128 stands for zero in the data rows.
Two rows play each game, the first against the second. How much does the first row win by? 20 is about a draw, 40 a big win and 0 a big loss. Wins can go round in a circle: one row can beat a second, the second a third and the third the first. Each row has two weighted sums of its numbers, A and B, taken from their middle values. A row wins by its A times the other's B, less its B times the other's A.
[133 109 148 103 115 131 116 153  96 105 153 112 105  96 140 105 111 140
 126 124 132]
[133 102 133  90 129 117 109 153 103 112  97 126 124 143 132 105 161 147
 112 131 103] -> 13
[104 116 140 117 136 110 156 160 117 126 118 119 136 116 140  98 118 111
 134 102  89]
[119 116 155 110 129  96 109 102 110 155 104 112 105 109 111 111 133 161
 105 110 140] -> 33
[119 109 140  96 129 110 116 131 110 105 139 141 136  82 125 118 154 140
 141 153 103]
[112 109 119 110 136 110 136 124 110 126 125 119  98 116 140 144 133 161
 126  95  96] -> 30
[155 102 119 103 136 110 103 160 103 119  97 162 136 109 147 105 118 118
 148 117 118]
[112 137 119 145  93 138 156 109 139 163 153 148 130 123 140 111 118 111
 141 131 132] -> 24
[141 137 111 131 100 110 136 116 139 148 118 126 149 136  82 125 118  89
 155 131 154]
[155 109 148 103 115 110  96 116 117  98  97 198  98  89 169 105 147 125
  97 110 125] -> 14
[126 116 148  90 108  96 123 203 110 134 111 126 117 109 183 111 169 169
 126 124 118]
[104 123 119 117 108 124 136  95 146 148 111 119 136  96 118 164 104 111
 105  81 154] -> 23
[155 116 140 103 100 110 116 181 124 119 146 126  86 129 169 118 133 133
 112 131 111]
[ 83 109 133 165 122 110 129 131 110 119 139 112 124  96 125 151 125 133
 119 110 132] -> 20
[155 158 133  96 136  90 103 131 110 112  90 112 124 129 147 118 140 125
 148 139 103]
[119 102 140  96 165 110 123 109 103 134 125 155  98 136 132 125 140 111
 112 117  96] -> 26
[112 158 111 165 122 255 176  87 223 170 229 126 130 170 125 184 111 118
 126  95 168]
[104 109 140 103 122 117  96 153 103 105 104 169 111 109 118 125 147 161
 105 139  82] -> 25
[141 102 140 138 129 117 116 131  96  98 139 119 136 157 125 118 154 104
 105 168 125]
[104 109 119 103 129 110  83 145 124 112 111 184 117 109 147 105 118 140
 105  95  96] -> 18
[119 116 126 110 129 103 116 138 124  98 125 141 105 102 140  92 169 140
 155 153  96]
[119 109 119 103 129 110 103 153 131 155 139 148 105 129 132 131 104 104
 105 110  96] -> 17
[104 200 155 220 100 186 176 109 174 199 180  90 155 123 125 190 111  82
 119  88 147]
[155 116 119 117 136 138  96 124  96 105  97 133 105 109 111  98 125 125
  97 153  96] -> 10
[162 151 126 145 223 138 109 131 124  90 104  97 105 163  89 125 104 104
 184 131 125]
[126 116 126 131 100 110 109 160 124 112 111 155 105 102 140  92  96 111
 155 139 132] -> 18
[104 137 133 103 136 152 123 138 110  98  97 133 105 129 125 105 133 154
 155 117 111]
[141 102 126 103 151  83 116 124 117 105 104 126  92 109 118 125 154 176
 105 153 111] -> 18
[141  95 126 117 108 117  90 160 117 119 104 206 130 109 125 138 118  96
 105 117  82]
[126 123 126 124  86 131 176  87 146 112 167 104 136 136 132 111 147 161
 126 139 118] -> 9
[148 186  97 172 165 103 123 109 117 148 132 133 143 191 103 125  96 111
 242 255 161]
[ 97 116 104 172 100 193 163 109 195 242 187 104 130 123 161 164 133 118
 112 102 197] -> 12
[184 116 133 110 151 110  96 102 103 126 111 148 111  96 111  98 176 140
 112 146 147]
[177 109 155 117 136 110 103 138  96 112 118 126 105 129 103 125 111 125
 126 110 118] -> 26
[177 116 133 117 129 110  90 109 124 163 111 141  98 157 118 125 125 111
 112 139 132]
[155  95 140 117 136 124  90 189 110  90 125 126 111 116  89 118 147 147
 112 102 103] -> 19
[155 137 111 110 122 117 103 131 124 134 111 162 117 157 176  98 147 140
 119 117 103]
[119 137 140 110 108 138 169 124 174 163 167 104  98 136 103 157  96 133
 148 110 140] -> 19
[141 130 111 110 122 124  90 131 110  90 118 155  98  96 140 125 118 169
 119 110 111]
[148  88 176 110 129 110 109 116 117 126 111 126 124  96 197 125 133 125
 162 124  96] -> 28
[ 97 200 104 186  93 221 242  95 195 255 222  90 136 109 132 223  96 133
 112 102 248]
[170 130 111 103 151 103 109 167 103  98 104 104  98 102 111 111 133 104
 126 124 132] -> 21
[133 123 126 103 129 124 103 153 103 105 125 119  98 143 125 105 104 147
 141 110  96]
[191 102 104 117 144  96 103 131 103 141 104 112 143 123  89 118 104  82
 141 160 125] -> 17
[112 109 176 124 122 124 116 124 124 141 118 119 168 109 125 144 140 118
 112 124 103]
[213 116 119 117 122  90 123 131 103 112 118 133 105 116 132 105 125 104
 112 110 103] -> 14
[133 123 140 103 108 117 109 174 124 105  97 177 130 109 147 105 161 133
 162 102  96]
[ 83 255 104 186  93 255 209  87 255 255 255  83 237 255 103 255 111  82
 112  81 255] -> 33
[177  95 140 145 151 103  90 131 110 112 125 148 111 136 111 111 125 111
 105 102 103]
[126 109 119 117 108 124 116 145 124 105 118 133 143 109 118 131  89 154
 126 102  89] -> 19
[155 109 133 131 173 110 109 167  96 105 111 148 136 129 118 111 140 154
 126 131 111]
[126 137 104 138 151 110 103 124 110 126 118 112 117 116 103 118  96 111
 105 139 132] -> 19
[133  95 148 124 151 117 116 160  96 119  97  97  86 123 140 105 104 140
 105 160  89]
[126 116 111  96 158 103 109 145 117 119 104 119 124 116 103 105 140 154
  97 124  96] -> 21
[133 144 104 131 144 124 163 153 139 134 118 104 124 102 147 118 104 161
 126 102 103]
[141 116 126 110 136 145 116 116 117 119  97 177 117 143 154 105 154  96
 141 117 103] -> 38
[104 102 169 117 129 124 143 138 139 105  97 141 124 116 161 111 133 161
 105 117 118]
[ 90 186 104 158 100 255 189  80 245 255 180 104 212 157 118 255  96  89
 119 124 176] -> 21
[170 165  90 255 255 103 255 124 195 119 111  90 250 255  82 144  89  89
 255 255 219]
[ 97 165 155 138  93 159 196  80 117 155 180  90 155 157 154 171  89 111
 134 117 168] -> 18
[177 137  97 199 187 145 129  95 146 105 139  90 168 245  96 157  89  82
 235 254 219]
[141 137 119 172 180 110  90 131 103 126 111 126 117 136 111 118 111 111
 119 160  96] -> 21
[126 109  97 110 165 110 116 109 103 119 132 133 136 116 111 138 118 111
 162 139 183]
[148  95 155 103 108 124 123 153 131 112 111 104  92 109 154 131 154 118
 134 110 103] -> 12
[ 83 179 126 151  86 193 202 116 167 170 201  97 143 116 111 144  89 125
 119 117 132]
[ 97 144  90 138  93 138 169 138 124 170 173 148 149 116 132 125 133 169
 126 110 140] -> 20
[155 109 140 110 129 110 116 167 110 105 111 155 136 136 125 105 161 104
 112 139  89]
[155  95 126 110 173 103  90 153 110 119 111 155  98 136 118 111 169 154
 112 124 111] -> 17
[155  95  97 103 158 117  96 174 131  98 132 155  92 109 111  98 133 133
 119 117 111]
[ 83 255 104 248  79 255 235  87 255 242 236  97 237 238 111 255  82  96
 105  88 234] -> 23
[155 179  90 158 252  96 129  95 124 119  97  90 161 218 103 138 104 104
 162 196 154]
[119 102 148 110 151  96 123 116  96 112  90 126 105 143 132  85 154 133
  97 102 132] -> 18
[170 116 119 103 136 103  90 138 131 112  97 119 117 123 147  98 154 147
 112  95  96]
[119  88 155 145 122 124 136 138 153  98 118 126 117 157 154 125 140 104
 105 102 132] -> 24
[177 137 111 117 115 117 123 145 110  98  90 169 111 123  96 105 125  89
 126 146 111]
[ 90 144 119 124  93 138 149 109 110 112 132 112 174 116 111 164 104 118
 141 102 111] -> 20
[141 109 119 131 122 110 123 160 103 148 104 119 136  96 132  85 147 161
 119 117 125]
[104 123 133 110 100 131 109 116 117 134 146 141 117 116 154 111 140 183
  97 110 103] -> 26
[119 102 155 138 158 131 123 124 124 134 104 148 124 123 132 118 154 147
 141  88  96]
[ 97 123 155 124 122 110 123 138 124 148 132 133 105 109 132 111 133 133
 126 124 103] -> 28
[104 123 126 110 165 124 129 160 103 126  90 141 105 109 147  92 118 125
  90 117 111]
[ 90  95 140 124 144 138 103 124 124  98 104 133 117 109 183 118 111 147
  97 146 132] -> 31
[119  95 140 124 136 131  96 138 139 112 132 141  98  89 125 118 125 147
 112 153 118]
[104 255  97 234 245 110 255  80 223 134 153  90 255 211  82 164  89  96
 249 255 255] -> 17
[ 97 123 148  96 100 138 123 138  82 134 111 177 136 116 125 111 169 169
 134 124  89]
[112 116 126 138 129 145 109 109 146 119 132 119 117 109 118 125  96 147
 105 124 140] -> 27
[141 116 148 117 144  96 169 116 117 112 125 126 124 116 132 111 118 125
 155 102 103]
[141 102 162  90 136  96 103 167 103 112  97 112 117  96 154 111 147 118
 119 124  96] -> 30
[119  95 104 124 100 110 116  95 103 126  90 141  92 123 132  98 118 125
 105 117 125]
[141 109 148 117 129  96  96 109 124 105 132 155 105  96 125 125 161 125
 119 102 125] -> 19
[177 116 119 110 144 103 123 109 117  98 132 104  98 129 125  98  89 118
 134 153 147]
[ 97 137 140 117  86 131 123 124 124 141 111 119 136 136 111 131 133 154
  97  95 125] -> 10
[141 123 148 110 108  96 109 131 103  90  90 148  98 109 103 111 147 133
 105 160 103]
[112 123 133 110 115  90 116 189 110  98 104 141 111 123 125 105 118 176
 148 102 125] -> 22
[177 116  90 124 151 124 109 153  96  98  97 162 105 136 103  92 133 104
 141 124 125]
[148 109 126  90 129 103 143 189 110 105 111 112 105 136 118 105 125 118
 141 102  89] -> 27
[119 109 140  96 129 110 116 124 139 112 104 148 124 123 176 125 133 176
 134 102 111]
[141 109 133 110 129 124 103 160  96 112  83 155 105 143 147 131 154  96
 155 139  89] -> 22
[126 130 111 138 108 152 176 124 146 126 118 119 149 109 183 131  96 147
 134 110 103]
[133  95 148 145 151 124 116 116 110 134 118 198 117 123 111 118 104 111
 126 117 118] -> 34
[ 97 109 126 145 108 103 149 102 103 119 125 104  92 116 118 118 118 154
 141 124 103]
[112 102 133 103 129  96 109 124 110 112  97 126 111  89  96 118 147 161
  97 110 125] -> 19
[119 130 104 138 202  90 103 131 160 112 139  97 136 136 103 131 111 111
 148 146  96]
[119 102 119 179  79 152 103 138  89  98 132 104 111  89 147 125 118 133
 105 110 183] -> 33
[ 90 255  82 206 100 241 255  87 255 255 255  90 231 218 111 255 104 104
 112  95 255]
[ 97 255  90 145  79 255 229  95 245 255 255  83 237 211 111 236  89  89
  90 110 190] -> 21
[170 123 140 103 115 131 109 124 110 134 111 133 105 116 111 105 140  96
 134 124 147]
[220 137  97 199 187 117 176  87 146 126 104 112 161 211  82 131  89  89
 184 255 147] -> 20
[119 144 133 138  93 124 156 109 124 112  97 126 149 109 161 105 104 111
 119 110 154]
[126 102 148 117 108 138 109 109 124 134 125 148 105 109 183 125 104 205
 148 102 118] -> 23
[119 109 126 124 108 117 136 116 110 119 118 141  92 102 118 111 169 140
 119 160 111]
[119 130  97 138 209 103 156 102 146 126 111 112 117 197  96 131  89 104
 184 218 140] -> 27
[126 109 111 131 108 103  90 167 110 119 118 133 105 109 125  98 104 125
 141 117 103]
[ 97 144 148 131 108 117  90 116 117 119 111 104 111 129 169 105  89 161
 105 102 140] -> 18
[ 97 102 133 103 115 145 116 145 117 119 125 119  98 102 140 125 147 154
 119 117 125]
[119 137 119  90 108 145 103 218 124 141 125 155  98 129 125  98 154 147
 105 146 103] -> 20
[198 123 155 110 136  96 103 153 131 126 125 104  98 136 111  92 140 133
 119 139 140]
[162 130  82 145 245 145 169 124 139 141  83  83 199 218  89 111 111 104
 228 218 161] -> 6
[155 102  90 110 136  96  90 131 117 112 118 169 117 136  89 111 154 125
 148 146 140]
[141 130 133 117 115 138 116 138 103 134  97 133 111 123 118 111 133 125
 112 131 140] -> 19
[133 116 126 124 100  96 163 153 117 134 125 119 143 116 176  98 147 125
 119 146 125]
[126 165 111 145 108 172 149  80 139 191 139 104 161 116 132 138  96 111
 148 110 132] -> 22
[126 109 140 131 187 117  90 124 110 126 111  97 117 157 111 105 154 133
 112 117 118]
[ 97  95 148 124 108 110 116 153 124 112 125 112 117  96 140 125 140 154
 119 131 111] -> 24
[119 109 133 124 129 117 116 131 110 119 132 141 117 123 125  98 176 140
 112 110 125]
[148  88 148 138 129  96  96 160 131  83 118 126 130 129 118 111 147 140
 119  81 118] -> 20
[104  88 126 117 108 124 123  95 117 119 146 184 117 136 111 118 147 169
 155 110  89]
[155 123 155  96 136 131  90 145  96 119 104  83 124  89 147 111 104 147
  97 146 140] -> 15
[141 123 140 103 115  83  83 131 103 119 118 162 111  96 161 118 161 125
 112 117 125]
[141 123  97  96 136 145 129 102 117  98 111 112 105  96 125 105 140 125
 112 117 111] -> 19
[104 123 133  90 122 138 109 116 117 126 104 112 117  96 140 118 118 133
 134 146 103]
[ 83 255  90 255  86 255 176  80 202 255 255  97 255 255 118 243  89  96
 112  95 255] -> 19
[119 109 169  96 115 117  83 153 117  90 104 141 117 109 140  98 111 147
 134 102  96]
[126 130  90 131 151 117 129 160  89 112 132 126 111 129 111  98 140 125
 126 139 111] -> 24
[ 90  95 104 131 144 124  96 116 146 119 111 141 124 129 190 125 125 147
 141 102 103]
[ 97 102 176 110 115 110 116 109 131 119  97 126 111 102 125 144 140 190
 126 110  89] -> 18
[ 97 123 111 117 108 117 109 131 139  90 104 141  98  96 190 118 104 104
 105 153 111]
[126  88 133 110 115 124 116 153 110 119 118 112 124 123  89  92 161 169
 112 160 118] -> 19
[162 116 119 131 129  96  90 145  96  90 132 162 130 129 125 111 133 133
 105 110 118]
[141 123 148 117  93  90 103 174 103 112 146 126  98 123 154  98 133 147
 119  95 103] -> 19
[119 102 133 103 115 110 156 138  96 126  97 112 105 143 118 118 140 183
 105 124 132]
[155 102 119 124 158 117 116 189  96 126 118 141 130 102 118 118 133 133
 141 131  96] -> 16
[133  88 148 110 136 103 116 160 117 105 104 148 105 102 140  98 212 161
  97 117 111]
[ 97 102  97 103 108 103 123 131  89 105 118 133 111 109 125 151 111 125
 119  95 140] -> 24
[104 109 126  90 129  90  90 138 117  90 104 126 117  96 132 105 147 147
  97 110  96]
[119 116 155 124 122  90 116 102 124 112 139 126 117 116 118 105 125 154
 126 117  89] -> 26
[112 109 126 131 108 117 143 131 103 134 146 126 105 143 103 105 125 133
  97 131 132]
[119  88 162  90 122 152 123 153 110 105 118 148 105 109 154 118 147 147
 119 124 132] -> 14
[112 137 169 124 100 103 136 145 131 155  97 162 124 116 154 125 111 104
 134 102 111]
[104  95 111 117 122 131 116 153 117  83 139 126  98 109 132 125 111 169
  90 110  89] -> 9
[112 116 126 103 100  90  90 138 131 112 125 206 105 102 161 125 125 169
 119 168 125]
[112 102 140 124 108 131 123 160 110 105  90 104 111 116 118 105 111 147
 126 117  96] -> 19
[112 102 169 138 129 131 176 124 117  98 160 104 117 102 154 138 118 111
 134 110 111]
[155 123 140 117 144 117 103 138 110  98 104 191 124 136 125  92 154 111
 112 146 125] -> 29
[177  88 133 117 136 110  96 160 117 112 118 119 105 129 132 111 111 104
 105 146 103]
[126 116  90 124 129 152  90 131 103 112 111 177 111  96 147 118 125 118
 112 124 125] -> 21
[206 200  97 193 144 131 129 124 103 141 104  97 136 204 103 125 104  89
 228 255 197]
[141 151  97 131 165 110  96 109 103 141 132 126 111 177 103 111 133  96
 170 175 125] -> 8
[ 97 130 140 124 108 110 116  95 124  83 139 126 111 116  96  98 154 147
 134 110 111]
[170 109 119 124 129 103 129 138  96 119  97 119 111 123 125 111 147 133
 126  95 118] -> 35
[104 109 126 138 108 165 123 109 124 105 132 119 117 102 132 111 133 111
 134 124 125]
[ 97  95 148 124 100 124 123 145 124 105 118 148 124 116 132 105 147 169
 141 124 111] -> 17
[141 123 111  96 151 110 109 116 139  90  97 126 105 109 111 118 133 140
 105 117 103]
[119 137 119 110 165  96 109 109 110 112 111 206 111 116 111 111 133 111
  97 131  96] -> 26
[119 123  90 117 115 131 103 196 139 119 118 155 124 163  96  92 111 104
 141 146 125]
[133  88 126 151 129 117 123 153 117 112 111 126 117  96 176 105 133 133
 105 110  89] -> 22
[177 137 126  96 173 117  96 131 117 112 111 155 124 136 103 105 118  89
 119 182 118]
[133 102 126 110  93 117 116 124 131 119 125 119 111 123 176 131  89 104
 126  88 118] -> 16
[119 109 140 138 129 159 123 116 139 148 160 148 130 136 140 111 133 133
 112 102 125]
[119  88 198 117 115 103 103 116 131 105 111 126 111 129 125 131 154 118
  97 102  89] -> 8
[148  95 126 110 158 103 116 109  89 119  97 155 105 143 103 111 140 125
  97 110 140]
[ 97 179 111 124  79 152 156  87 181 163 153 119 149 109 125 184  82 111
 105  95 147] -> 16
[133 130 111 117 115 103 116 153  89 119 111 148  92 157  96 131 147 133
 126 146 111]
[141  95 162 124  86 124 116 131 117  98 132 119 117  96 118  92 140 140
  90 131 118] -> 13
[ 90 255  90 255  86 255 255  95 255 255 255  97 255 231 147 255  96  89
  97  81 255]
[133  95 184 138 108 124 103 116  96 112 111 112 130 143 103 111 125 147
 148  95 125] -> 24
[112 116 140 103 100 138 103 160  82 112 111 148 105 116 183 118 125 161
 126 117 111]
[ 97 116 119 172  86 165 129  95 202 155 167 104 168 123 161 177  96 147
 126  88 140] -> 17
[141 109 184  96 115  96  90 210  82 119 125 177 124  82 103 118 161 140
 134 131 118]
[133 151 169 138  86 131 149 131 131 134 160  97 124 109  96  98 147 118
 112  95 103] -> 23
[148 116 119 145 108  96 109 124 110 134 104 148 111 109 140 131 104 147
 105  88 103]
[112 102  97 151 108 179 156  87 124 119 104 112 149 109 140 105 147 140
 134 110 118] -> 12
[112 137 126 158  93 117 149 131 110 141 146 141 105 136 154 105 161 125
 112 110  96]
[133 123 140 110 100 103 116 138 110 126 111 155 117  89 125 131 147 118
 119 110 111] -> 25
[184 116 133 103 115 110 123 131 124 112 104 169 111  96 111 111 205 125
 105 124  96]
[119 102  90 138 158 110 109 138 124 112 153 119 117 109  96 118 133 104
 134 146 147] -> 7
[126 116 140  96 108 131 143 138 103 112 111 119 130 116 103  92 133 140
 105 110 125]
[112 130 133 110 108 117 123 102 117 148 125 104 136 123 125 144  96 147
 126  95 125] -> 20
[162 109 155 110 129 145  96 160 110 119 118 119  92 150 132 118 133 147
 126 139 125]
[162 130 111 117 151 117 103 145 117 112 104 119 124 116 103 125 118 125
 126 139 111] -> 19
[133 109 104  90 144 110 129 116  96 112 104 141 111 102 125 105 125 133
 119  95  96]
[133 144 140 151 115 179 163  87 160 170 132 104 130 109 111 125 118 140
 126  95 118] -> 13
[133 109 111  96 115  96  90 138 110 148 118 133  98  96 147  98 147 118
 112 131 111]
[119  95 162 103 136 103  83 153 124 112  97 141 105  96 154 105 183 125
 141 124 103] -> 12
[ 83 208 104 206  79 228 222 102 255 255 255  90 193 170 125 236  82 104
 126  95 255]
[141 109  90 158 255 117 136 124 110 112 104 104 136 163  82 125  96 104
 170 182 147] -> 19
[133 137 140  96 122 131 116 153 124 119  97 148 117 109  89 105 183 111
 155 139 125]
[141 116 162 117 122 138 103 131  96 126 125 141 105 123 154  98 140 154
 126 117 111] -> 21
[170 102 162  96 122 145 116 109 117 112 118 155 111 109 154 118 161 118
 126 117  96]
[112 137 155 117 108 131 123 109 131 105 104  83 124 123 154 138  96 140
 155 110 103] -> 16
[148 200  97 254 202  96 255 102 167 105 118  83 255 255  96 138  89  89
 255 255 212]
[112 130 176 131 122 138 129  95 124 112  97 119 130 109 125 144 147 140
 119  88 118] -> 18
[191 109 111  83 122 124 149 102 146 126 104 126 124 116 103 125 133 205
 126 139 103]
[126  88  97 103 115  96 103 116  96 112 104 141 111 102 111 105 161 111
 119 153 103] -> 15
[170 102 111 117 115 131 116 131 124 105 111 148 105 102 125 111 133  96
 112 124  96]
[104 123 104 124 100 165 109 131 124 141 167 126 105 143 154 125 147 118
 112 110 118] -> 15
[155 144 126 110 122 117 103 109 103 112 111 126 111  96 176 125 125 169
 119 102 132]
[148  95 104 138 129  96 123 102 117 112 118 119 117 136  89  98 104 104
 184 168 103] -> 6
[191 102 140 117  86 110 109 153 146 105 118 133 105 116 125 111 154 118
 126  95 118]
[162 102 111  96 144 103 129 116 103 105  90 162 111 116 140  85 133 118
  90 139 118] -> 25
[119  95 104 131 165  96  96 109 103 163 111 155 105 123 125 105 111  96
 134 139  89]
[148 255  97 255 255 138 242 102 160 119 180  97 255 245  82 171  89  82
 242 255 255] -> 22
[141 109 133 151 100 110 103 160 124 155 125 126 124  89 111 118 111 118
 112 124 118]
[112 102 162 124 151 124 109 131 117  90 104 119 124  96 154  92 133 125
 105 146 111] -> 17
[133 130 119 117 173 103 103 138 124 148  97 148 105 129 111 105 104 133
 148 117 125]
[177 109  90 110 144 110  90 124  96 112 104 148 111 129  96 118 125  89
 134 160  96] -> 19
[177 222  90 255 255 124 242  95 202 112 153  83 255 255  82 171  89  96
 255 255 205]
[119 123 162 110 115 131 149 131 124 112 118 119 124 123 132 125 161 176
 119  95  96] -> 29
[104 172 126 151 115 193 222  95 167 163 180  83 161 136 140 171 104 133
 119 124 176]
[141 102 169  90 136 124 123 138 139 105 111 141 105 116 118 111 125 176
  83  95 125] -> 23
[119 102 169  90 144  96 123 145 103 112 118 112  98 102 111 105 133 133
 155 153 125]
[133 116 169 103 122 103 149 138 110  98 146 126 105 109 118 131 111 111
 105 124 103] -> 14
[119  81 155 117 108 103 103 124 117  98 111 126 130  96 125 111 118 154
  97 131 111]
[177 116 119  90 108  96 116 131 117 126 111 126 143 129 154 111 161 147
 105 102 111] -> 23
[133 109 162 124 108 103 129 138  96 105 118 155  98 116 140  98 154 125
  90 102 103]
[104 116 162  96 136 110 116 131 103 105 111 119  92  96 118 125 125 147
 134 146 118] -> 21
[141  88 119  90 151 103  96 131  89 112  90 104  98 109 140 138 154 104
 148 153 118]
[184 144 104  96 202  96 103 145 117 105 139 126 117 116 111 111 133 125
 112 153 161] -> 14
[220 116  90 110 173  96 103  95 117 105 104 119 105 150  89  92 147 140
 105 139 147]
[112 130 140 110 144 124 123 124 110 112 111 119  98 116 140 105 133 140
 105 110 111] -> 20
[119 116 140  90 136 152 103 109  89 112 146 119  98  96 125 111  96 118
 134 139 103]
[133 158 104 151 187  96 116 124 146  98 132 126 149 211 111 144 118  89
 155 182 161] -> 8
[126 116 111 103 122 124 123 109 103 126 104 148 136 102 147 131 111 198
  97 110 118]
[ 83 116 126 124 108 165 156 124 195 184 167 104 111 163 140 138 125 125
 119 102 132] -> 17
[ 97 137 133 117 100 145 156 138 153 126 111 104 136 129 118 118 104 154
 148 110 103]
[119 123 162 103 136 145  96 116  96 119  97 141  98 123 154  98  96 140
 105 124  96] -> 19
[119 123 133 131 100 103 103 145 124 105  83 155 136 109 125 111 118 104
  90 102 103]
[206 137 133  90 122 117 103 145  96 119 118 112 105 143 147 125 140 147
 119 117  96] -> 12
[148 123 119 124 122 110 116 116 110 105 118 133 149 150  96 131 104 118
 170 124 103]
[112 102 140  96 136 117 123  95 110 112 104 104 124 123 140 118 118 104
 126 102 118] -> 22
[155 102 111  90 122 103 116 138 117 134 146 184 111 143 125 105 169 198
 126 110 111]
[170 123  97 145 231  96 116 160 139 126 125 104 124 191  82 131 125 118
 134 117 140] -> 27
[170 123 119 103 216 117 116 138 124 105 111 119 111 136 132 118 125 118
 119 102 118]
[141 109 126 110 115 103 109 124 124  98  97 112 105 143 125  98 111 118
 112 131 118] -> 25
[184 144 111  96 165 103 123 131 110  98 111 119 111 129  89 111 111 111
 134 175 111]
[126  95 148 110 115 131 103 153 124 119 118 133 130 116 183 118 118 133
 112 139 111] -> 15
[119 116 169 103 115 138 123 138  89 134 118 133 105 116 125 125 118 140
  97 131 103]
[ 97 179 126 138 115 165 136 109 167 141 215 112 130 143 161 171 104  96
 134  95 161] -> 20
[126  95 140 124 158 117 116 174 103  90 104 126 117 123 125 105 118 147
 141 117 125]
[119  88 111 131 122 131 143 109 117 141 125 126  98 102 103 111 133 140
 119 153 118] -> 21
[141 109 111 131 108  96 123 109 117 112 118 133 117 116 111 105 154 161
 134 117 125]
[162 109 148 110 129  96  90 124 103 112 104 155 111 116 140  98 190 133
 148 102 125] -> 26
[126 116 184  96 100 124  96  95 139  83 125 148 124 109 147  98 154 147
 119 110  96]
[126 137 148 110 115 138 123 131 103 119 111 155  92 129 103  98 118 133
 126 102  96] -> 20
[191 116 148 131 100 117  83 138 124 126 111 162 117 109  96 125 111 154
  97 131 103]
[170  88  97 131 165 103 109 181  96 141 118 119 111 170 118 131 111 133
 170 160 147] -> 23
[141 130 111  96 144 117 123 174 117 112 118 169 111  89 147 131 118 111
 105 131  96]
[104 130 133 103 108 138 103 109 131 155 139 126 124 123 169 131 169 154
 126 117 132] -> 20
[126  95 119 110 129 110 109 138 131 148 111 148 124 102 140 151 161 183
 126 102 118]
[112  88 133 103 144 103 109 116 124 119 118 148  98 109 118 111 125 111
 112 124 132] -> 31
[148 116 155  96 108 124 109 174 117 112 111 126 117 123 118 111 118 133
 119 131 118]
[141 123 133 117 100  90 103 160 131 105 118 119 105 136 132 111 118 161
 126 102 103] -> 22
[104 130 133 110 151 159 136 131 117 105 125 141 117 109 125 111 118 133
 141 110 111]
[141  95 126 103 144 117 116 181  96 134 111 119 124 102 154 105 140  89
  97 117 118] -> 23
[112 102 140 110 144 124 116 145  89  98 118 141 105 102 103  98 133 147
  97 124 118]
[112 116 184 117 158  90 103 102 117 134  97 119  86 116 140 105 190 118
 112 124 111] -> 14
[148 116 119 103 115 110  96 131 124 112 125 169 136 109 140  98 111 104
 119 124 103]
[119 116 119 131 100 159 209 124 131 148 125 104 143 116 111 151 118 104
 126 110 118] -> 14
[104 102 140 103 158 117 109 138 103 105 118 141 105 116 190 111 125 140
 105 146 125]
[ 83 165 148 131 108 165 109 116 117 126 125 126 155 102 125 131 111 147
 119  95 140] -> 30
